Families of rows that turns and mirrors carry onto each other, the same ones carrying the whole set onto itself: the rest of each named row's family, in list order:
6 families of 6 rows:
bov: [  8.5   7.6  12.1   5.0 -16.3 -21.4  -6.7  -3.9   9.3   3.4   8.5   4.1
 -21.1  14.5  20.4   9.2  -7.8   6.2   0.8   1.5  11.2]
Feli: [  5.6   4.4  11.5  -7.8 -10.7  -9.9  -6.2  -9.8  10.9   5.7   5.5   3.5
 -15.9  18.4  20.8  13.5 -10.7  -2.1  -4.3   2.8  12.0]
riz: [  0.8   2.6   6.0  -6.6 -17.8  -7.5   9.9 -12.3  16.5  13.8   6.9   0.9
 -18.0  17.3  14.9   7.0 -12.5   2.2  -3.8   5.1   3.9]
dadi: [ 41.5  -7.9  -8.9   8.8 -17.4  10.3  12.6  23.1   7.8   2.5   0.4  27.0
   3.6  -8.3  10.6  -1.1  -8.1   5.4   4.4   9.9   2.3]
begov: [  3.6   3.0   6.8   2.8 -21.4 -13.3   6.1  -9.5  10.8  14.0   7.0   3.3
 -25.4  14.3  18.9   8.1  -9.3   3.2  -1.7   7.9  13.4]
pude: [ 11.9   6.0  17.2   0.3 -16.1 -10.8   5.8  -8.4  11.2  11.7  14.1  11.6
  -4.1  19.5  26.8   2.2 -11.6  -0.9  -3.0  -5.3  11.9]
tulug: [ 36.6  -2.7 -17.3   6.9  -8.3  13.2   7.9  17.6  -1.2  -1.1  -4.9  21.4
  -3.7 -18.1   7.3   0.1  -3.6  -0.9   1.3  11.3  -1.0]
Gud: [ 14.9   9.3  12.3 -10.6 -10.3 -11.8   1.1 -13.3  16.2   7.1   6.4  10.8
  -4.3  23.8  22.6   6.6 -14.5   4.3  -4.4   2.5   1.5]
Mavi: [ 38.2  -5.0  -7.5   8.6  -9.2  12.8  15.6  16.4   6.8  11.9   2.6  17.8
   5.1 -17.0   7.2  -5.4  -8.3  -2.9   4.7  13.5  -3.8]
Lal: [ 18.6   7.4  15.0  -2.5 -16.3 -18.9   1.2  -7.7  12.4  10.8  11.9  13.8
 -11.7  18.1  30.0   8.2 -12.4   4.5  -2.8   4.9  10.8]
tun: [ 29.7  -6.6 -13.9  13.2 -17.0  10.9  12.2  20.5   3.9   5.5   2.6  13.5
  -9.8 -18.4   7.2  -7.8  -1.3  -2.5  12.1  12.3   2.4]
dere: [ 11.9   9.2  -2.7  -3.8  -3.4 -11.7   3.2  -0.6  11.7  15.9  11.8   5.2
 -13.9  19.7  30.0   8.3 -16.2   7.7   2.4  -3.8  16.7]
vima: [ 26.2  -5.8 -16.0   4.5 -11.2  17.8  13.6  15.3   8.7   2.4  -0.9  10.8
  -1.7 -13.5   0.3  -9.2  -4.1  -3.2  10.6   9.6  -7.6]
novop: [ 24.0 -18.1 -15.1   5.4 -12.7  10.5   3.5   9.8   7.4   1.9  -3.9  20.6
   3.7 -14.3  11.1 -15.5   0.3  -1.9  -3.9  12.2  -5.2]
Kek: [  7.6   3.6  13.5  -5.9 -16.4 -16.4   3.4  -3.7  18.7   8.5  15.2   1.4
 -12.7  13.8  21.1   8.2 -12.2   3.4  -1.1  -2.7   1.3]
nobor: [ 23.8 -15.4 -16.3  10.2 -11.3   9.3  -1.8   8.6   2.9  -1.8  -8.5  21.7
   1.0 -12.9   9.8 -15.1   2.6  -0.1  -2.9  13.8  -1.4]
Kole: [ 34.9   0.8 -11.6   9.3  -1.7  16.3   6.5   9.8   2.5   3.0  -9.6  17.1
   5.8 -10.0  -1.4  -5.7  -5.9  -0.9   5.4  14.8  -6.3]
Fufo: [ 40.3  -2.9 -11.8  13.4 -13.0  10.0   4.1  19.4   2.0  -4.7 -10.1  27.2
   1.7  -4.0   5.1  -1.0  -5.2   8.0   6.0  12.6   4.9]
pafes: [ 28.7  -1.4 -20.9  10.9  -9.0  13.9   6.0   7.9   0.6  -7.1  -6.1   7.0
  -0.2 -12.6   5.7  -8.8  -7.4   7.3  10.5  15.3  -6.5]
difo: [  6.5   3.8  12.4  -6.7 -12.5 -11.2  -4.9  -8.5  10.8   7.1   7.3   4.3
 -17.6  16.7  22.4  14.2 -10.9  -2.3  -4.2   3.0  13.9]
rozot: [ 25.9 -17.9 -14.3  11.0 -15.3   6.9   1.8  12.0   4.0   2.7  -2.6  22.1
  -0.8 -16.5  14.5 -14.7   2.2  -1.3  -3.3  13.4   0.7]
kobok: [ 36.6  -4.4 -16.6   5.5  -9.1  13.3  10.5  17.9   0.6   0.2  -3.0  20.9
  -2.2 -19.0   8.8   0.6  -4.6  -1.2   1.0   9.8  -2.1]
lomeg: [ 15.6  12.7  11.1  -0.7 -10.3 -16.7  -7.3 -13.1   7.8   2.4   0.3  13.3
 -11.8  24.0  22.4   7.6 -10.2   6.8  -2.4   6.4  10.4]
Zis: [ 36.2  -2.8 -17.5   4.4  -7.3  14.7   8.7  16.5   0.5  -1.4  -5.0  20.6
  -1.3 -17.2   6.0   0.2  -4.5  -0.8   0.8  10.0  -3.8]
reso: [ 32.1  -4.1 -17.9  17.2 -16.0   8.0   8.5  14.4  -1.1  -1.7   0.6   9.2
  -6.3 -18.8  13.7  -7.6  -5.6   7.3  11.3  17.1   1.2]
musa: [  6.1   3.7  12.7  -9.1 -11.2  -9.8  -3.9  -9.3  12.6   7.1   8.1   3.5
 -15.4  17.2  22.0  13.7 -11.6  -2.7  -4.8   2.0  11.5]
dapib: [  4.8   9.6   9.5  -4.5  -9.4 -13.8  -6.3 -10.3  13.5  -1.0   3.1   1.1
 -12.3  20.6  12.3   8.1  -9.9   6.0  -0.5  -1.0   0.3]
beve: [  9.7  10.3  -4.9  -7.6   0.4  -8.2   2.2  -4.0  12.9  13.0   7.4   4.0
 -10.3  23.1  25.3   7.6 -16.9   7.9   1.8  -4.9  12.5]
Mibo: [ 30.1  -6.5 -17.6   7.1 -14.4  13.8  15.4  13.0   6.0   0.6   4.1   6.6
   1.7 -17.4  12.2  -8.8 -10.1   5.1   9.4  12.9  -8.0]
Mubeb: [ 11.4  11.4  14.5   8.0 -13.8 -12.9  -3.5 -10.5   3.8   5.2   5.5  12.7
  -9.7  22.2  23.8   2.4  -7.6   1.3  -1.3  -2.1  18.0]
gagu: [ 38.6  -4.9 -11.9   3.9 -10.9  15.4   9.7  17.5   8.9  -2.8  -7.2  24.7
   8.8  -2.4   3.2  -2.2  -8.8   6.4   4.1   9.1  -4.0]
rere: [  0.0   7.0   3.8   0.2 -15.1  -9.3   1.4 -15.5  10.1   7.4  -1.6   1.8
 -22.5  20.3  11.2   7.6  -9.0   4.9  -1.9   7.7   8.3]
gomim: [ 39.2  -0.3  -8.8  19.5  -9.0   7.8   5.5  15.5  -2.6   6.3  -5.2  20.5
  -3.0 -15.7   6.2  -4.0  -2.8  -0.4   6.7  17.8   5.4]
gadaz: [ 27.2  -1.7 -17.9  13.4 -10.3  13.9   4.6  14.5   0.8  -2.8  -8.1  12.8
  -8.4 -12.4  -0.9  -8.8   0.0  -0.5  12.6  13.1   0.2]
gat: [  8.3  11.0  13.5  -1.5  -9.1  -6.6   0.1 -14.5  10.0   4.0   4.3  10.0
  -1.3  25.8  18.6   1.2 -10.8   0.3  -2.8  -5.5   7.7]
zaruz: [ 11.1  12.4  -4.7  -1.4  -0.3 -11.2  -2.2  -3.2   8.3  11.3   5.2   5.4
 -14.8  22.8  26.5   8.5 -14.3   8.8   2.9  -2.5  18.0]

Which other rows belong to the same family as begov? riz, dadi, Fufo, gagu, rere
Which other rows belong to the same family as Zis? Feli, tulug, difo, kobok, musa
Which other rows belong to the same family as Kek? bov, Mavi, Kole, dapib, gomim
Which other rows belong to the same family as lomeg? Gud, Lal, tun, vima, gadaz

